Each row is where one point has got to under a steady rotation. How many ticks took it there?
The counts run from 0 to 576.
[120 137 160 142  87 137 115 136 110 123 134 155 170 131 146 123 117 113
 154 112 131 137 127 145 182 202 132 137 178 122 101 143 168]
559
[ 92 118 121  98 137 169 112 119  85 159 143 146 108 112 116 105  66 126
 101 159 105 169 159 134  96 125 111 172 145 126 142  98 134]
422
[126 106 140 119  90 119 146  82 155 123 138 196 155 125 127  95  90 138
 119  93 137 155 159 177 150 154  91 139  96 112 127 148 122]
323
[109 134 102 142 139 103 138  97 115 113 119 101 167 112 128 146 141 164
 137 216  89 173 119 120 150 102 123 153 156 180 105  98 111]
100
[158 131 145  76  98 142 166 118 126 144 129 121 130 118 118 114 107 142
 155 150 158 124 143 135 207 114 119 123 167 105 137 129 146]
255
[ 58  94 141 110 121 107 107 102 126 117 138 152 148 105 151 103 103  95
  99  88 122 165 128 160  93 145 109 130 150 103 166 108  93]
51
[ 69 111 154  81 141 109 135 152 140 111 123 113 125  62 105 143 124 160
 102 127 114 132 128 133 142  99 133  78 124 145 161 128 151]
223
[134 100 105  79 125 140 114  92 105 138 148  76 148 149 129 177 136  96
 155 114 110 104 123 151 124 124 184  85 122 126 112 171 128]
330
[137 130 132 166  96 121 149  89 143 169 133  99 179 143 120 157 141 151
 126  95 140 135 130 158  95  93 149 108 119 154 113 137  42]
541
[155  87 129 118  99 148 128 118 146 137 151 110 177 133 113 160 142 116
 119  78 144 124 149 151 131 124 132 122 137  76 117 194  85]
87
[125  95 117 120  97 147 122 101 120 151 149 161 158 123 163 127 104 125
 105 131  94 128 150 101 141 163 101 167 193 119  96 145 114]
287
[ 91 101 158 106 122 106 119 136 151 148 138 122 136 108 179 143 183  96
 125  67 123 165 136  99 151 122 137 121 151 105 129 131 166]
362
[134 175 114 108 142 124 119 141  85  99 108  77 159 110 109 193 139 133
 139 128 123  97 118 165 124 111 176  99 135 165 121 148 121]
300
[ 77 128 109 133 149  94  81 122 171  68 126 120 147 127 130 162 152 129
 166 104  95 123 108 164 145 145 149 132 120 162 126 134 151]
404
[114 118  75 169 128 141 130  87  94 137 138 113 141 140 141 143 108 120
 194 146 125 105 139 153  89 125 153 147 151 162 109  92 101]
102
[124 141 107 134 137 126 138 131  95 135 134  95 142 108 126 162 154 135
 187 182 128 120 158  98 171 114 161 125 139 176 100 127 172]
471
[ 85 124 161  75 163 119  89 161 123 126 124 114 116  70 104 128 135 107
 126 159 124 182 141 102 131 101 128 146 161 108 148 123 181]
393
[160 155 136 107  76 105 164 103 159 104 119  93 168 121 131 163 143 149
 108  98 108 111 130 102 169 128 131 135 156 151 122 165  99]
570
[138 147 114 148 140 150 122  91  75 150 133 131 135 140 109 133  89 118
 167 130 163 156 160 176  92 101 131 128  65 165 101 141 122]
510
[ 73 120 140  98 128 144  90 164 103 122 154 119 112 118 123 159 144  74
 114  98 107 118 145 103 123 115 137 111 181 125 143 163 182]
119
[127 143 108 154 131 150 154 110 107 152 150  95 139 129 114 136 112 126
 128 187 140 144 161  78  87  70 107 163 150 164 111 148 110]
71
[145 125 123 155  94 139 133 122 181 183 150  73 107 139 123 173 122 141
 157  91 126  99 165 139 118 143 138 118 118 145 113 129 108]
303
[172 135 146 133 122 163 148 124 156 154 144 118 126 146 139 113  54 171
  95 101 130 157 147 178 126 138  92 119  78 145 112 134 119]
380
[ 96 114 129  75 135 133 107 109  96 133 134 145 193  94 137 145 107 120
  96  93 127 174 113 153 126 107 121 115  84 113 142 192  98]
325
[166 162 133 159  75 120 155  84 140 124 110 107 159 145  88 156 116 142
 137 119 146 119 173 149 117 153 139 141 106 164  95 147  88]
29
[ 90 108 101 183 137 130  97 120 179 103 156 120 159 176 113 134 143 122
 100  85 109 123 133 132  86 120 122 149 142 126 118 174  80]
4
[134 148 150 117 100 139 138 122  81 137 111 164 146  73 129 115  74 142
 172 174 154 151 139 163 183 156 128 123 111 142 115 115 152]
425
[112  75 128 111  88 128 117 120 168 184 151 123 117 169  98 137 156 109
 149  95 134 123 171 120 131 130 145 124 155  83 117 140 122]
360
[123 133 149  88 100 122 175 126 141 171 123 138 123 101 141 161 119 178
  94 136  91 150 172  78 141 103 127 135 108 182 122 139 138]
467
[101  93 151 150  83 126  89 122 127 184 158 146 138 133 113 136 117 107
 144  76 130 124 161 177 113 178 175 104 102 116 100 132 111]
190
[116  98 157 102 118 145 119 150 160 137 140 101 107 112 104 132 108 123
  63  70 108 152 171 178  84 111 127 103 139 102 141 135 101]
221
[140 111 139 129 153 148 139 141 115 147 139 107 147 138 157 132 147 100
 110 111 165 169 131 102 106  25  90 142 153  93 138 158 123]
41
[111 119 159 119 125 158 131 144 125 171 168 114 116 132 154 108 101  90
 150  70 184 130 135 116 139 114  92 112 115  86 154 173 173]
521
[102 145 158 135 135 150 143 144  94 159 153  88 155 121 127 128  87 140
  73 117 147 138 100 124 113  94 113  94 110 149 150 169 112]
382
[ 85  92 163 134 118 135 139 139 133 123 170 126 120  88 166  98 102 151
  93 159  98 170 124 106 143 147 101 134 166 144 132 109 179]
420
[ 99  97 135 157 133 113  98 110 123 136 152 126 119  90 160 149 106 112
 116 114 109 192 141 137  50 150 137 153 107 141 106 108 113]
505
[ 87 108 161 111 135 142  92 162 128 152 153 108 100  78 135 143 131  82
 101 123 121 164 163  92  93 116 121 156 155  95 134 144 162]
392
[105  97  91  94 139 167  92 148 167 112 155 105 119 155  84 137 102 120
 122  98 104  89 145 168 126 121 119 121 167 105 138 157 112]
489
[111 106 114 163 134 129 137 134 157  98 132  92 139 161 122 152 162 180
  99 142  75 131 135 129 134 100 147 108 151 178  90 140 138]
544
